In the rows, zero is written as 128.
One turn sends every row of this set to another row. A few are shown first. Where does it send the rows asked after them?
Rog: [150 128 132 132 115 136 142 105 161 150 120 125 144 115 163 149 112 118
 124 124 131 118 102 130  96 145 125 118 126]
niz: [ 76 135 106 130 109 156 124 101 146 150 133 134 131 113 167 147 128 113
 119 130 146 136 132 125  88 140 119 128 130]
Kib: [130 140 147 120  93 153 124  90 140 146 158 148 110 128 138 126 117  87
 120 128 134 123 117  87  97 145 125 134 131]
pokof: [146 135 138 136 120 142 155 110 163 146 126 123 133 115 161 133 124 118
 123 126 128 119 105 127 107 156 118 112 135]
gem: [ 89 145 118 130 105 136 142 100 150 143 148 137 125 131 150 148 144 129
 134 132 132 137 124 115  93 162 137 122 145]
gug: [107 136 110 130 100 153 123 112 148 139 120 127 142 108 171 148 106 108
 124 136 145 126 127 139  88 125 111 129 121]
nub: [114 131 144 133 120 156 126 115 140 150 157 164  95 121 160 141  99 104
 113 127 122 126 123 125  97 119 119 142 137]
kol: [135 125 124 131 107 130 134 100 157 153 122 130 147 116 162 161 105 119
 129 122 136 121 104 127  85 145 135 124 123]
dag: [126 150 135 130 115 146 155 118 159 135 139 122 128 124 152 125 140 122
 129 139 123 128 119 127 110 155 122 115 146]
luzik: [142 145 135 128 115 144 150 117 163 139 129 121 140 116 154 128 130 121
 131 140 125 121 113 134 107 143 121 116 134]
Bute: [128 133 144 118 100 152 118  86 138 155 155 152 117 127 138 137 116  90
 115 128 138 122 115  90  89 139 134 137 124]
gegap: [112 127 143 136 120 153 119 119 143 152 154 159 100 109 153 132  92 100
 122 126 125 127 128 119 101 119 126 140 136]
lel: [115 148 123 135 125 160 135 126 148 128 129 127 119 129 167 125 133 110
 113 140 150 134 126 133  99 144 112 117 142]
fadud: [139 139 148 119  93 158 130  87 145 150 154 147 115 120 141 124 116  88
 117 129 128 118 116  95 102 138 116 135 125]
depi: [128 140 138 140 116 146 159 110 161 144 136 123 125 119 156 127 134 118
 125 126 123 125 111 119 111 168 118 110 145]
Teb: [142 138 128 125 113 137 140 110 164 145 123 123 150 110 158 140 118 121
 136 136 130 118 113 136 100 135 126 124 123]
tofeg: [ 91 137 123 138  97 135 146  98 150 147 145 133 123 123 150 147 128 120
 130 123 129 136 119 106  97 173 135 116 148]
Feb: [115 133 144 133 121 154 126 109 143 149 156 167  93 123 165 142 102 107
 117 122 124 128 124 122  99 122 113 144 135]
dom: [124 140 118 131 106 153 129 121 150 129 118 124 137 114 171 139 108 106
 123 140 146 126 123 142  92 127 108 125 127]
mobi: [110 129 138 136 121 151 118 115 145 153 153 161  99 106 154 127  92 101
 128 120 129 127 130 117 103 122 123 143 132]
finob: [114 129 144 135 118 155 122 119 143 149 156 160 100 115 155 138  95 102
 117 130 122 127 123 124  99 117 124 140 137]
fulo: [114 135 140 134 122 154 123 105 143 151 153 167  92 120 167 137 103 108
 123 118 127 127 126 119 101 127 110 147 133]
pitu: [134 141 149 120  92 156 129  90 142 146 156 147 112 124 139 123 117  88
 119 128 131 120 116  91 100 144 119 134 128]
liguv: [125 146 122 134 118 157 132 127 149 125 122 124 126 123 170 130 119 108
 119 142 147 128 123 139  97 134 107 120 135]
Fak: [104 149 128 131 110 143 150 110 152 137 146 130 122 129 149 135 146 125
 131 139 127 134 123 119 104 163 130 117 151]
bunat: [ 93 131 115 135  94 129 135  94 148 151 139 135 134 122 152 162 116 120
 132 122 134 134 116 108  86 165 142 120 138]
luv: [ 91 139 112 126 103 129 132  93 149 150 141 139 137 125 152 159 132 130
 139 129 138 134 123 115  85 154 141 129 132]
Runaz: [110 131 138 136 122 149 119 110 146 153 153 164  97 109 159 127  95 103
 131 116 133 127 131 114 103 125 116 145 131]
Pir: [105 141 130 140 108 142 156 104 155 145 144 129 119 123 151 134 135 118
 127 124 124 132 117 110 106 174 126 111 150]
bifen: [127 137 145 119  96 152 121  88 139 150 158 150 113 128 137 131 119  89
 118 128 137 123 116  87  92 143 133 136 129]
suse: [ 88 134 105 130 101 154 121 104 147 149 126 130 139 107 169 151 114 112
 123 132 146 132 130 132  85 130 115 130 123]
Sanep: [138 131 146 116  99 157 122  83 144 159 150 148 123 120 142 133 114  90
 112 127 132 117 112  96  94 134 122 138 119]
ves: [134 130 144 116 100 154 119  83 142 159 153 149 120 124 141 136 115  91
 113 126 136 120 113  94  90 134 129 137 120]
suso: [111 134 139 134 124 151 121 105 144 152 152 168  93 114 164 132 100 106
 129 116 131 128 130 116 103 127 112 148 132]
Solod: [ 95 146 117 134 128 162 134 115 147 136 133 130 116 127 166 129 142 113
 113 135 151 138 130 126  97 150 118 118 144]
rimem: [140 135 149 117  95 158 127  84 145 156 153 145 120 118 143 127 115  89
 115 126 128 117 113  97  98 135 117 137 120]
Nog: [ 79 140 111 133 120 160 129 107 144 145 136 133 121 121 166 137 141 113
 115 133 149 140 132 122  92 147 121 122 139]
Bekiv: [129 132 119 123 109 132 131  99 159 152 124 131 155 109 159 153 113 123
 139 129 136 121 115 133  91 134 131 130 118]
vuduv: [112 123 117 132  99 126 130  95 150 152 129 135 143 119 158 167 106 119
 132 122 137 128 110 117  80 154 143 124 129]
kup: [107 134 111 123 105 129 127  93 154 155 130 137 147 117 158 162 121 127
 140 128 138 126 119 124  84 142 139 131 122]

suse goes to Solod
Bekiv goes to gem
Now find these:
finob goes to Runaz
Pir goes to Rog
ves goes to Kib

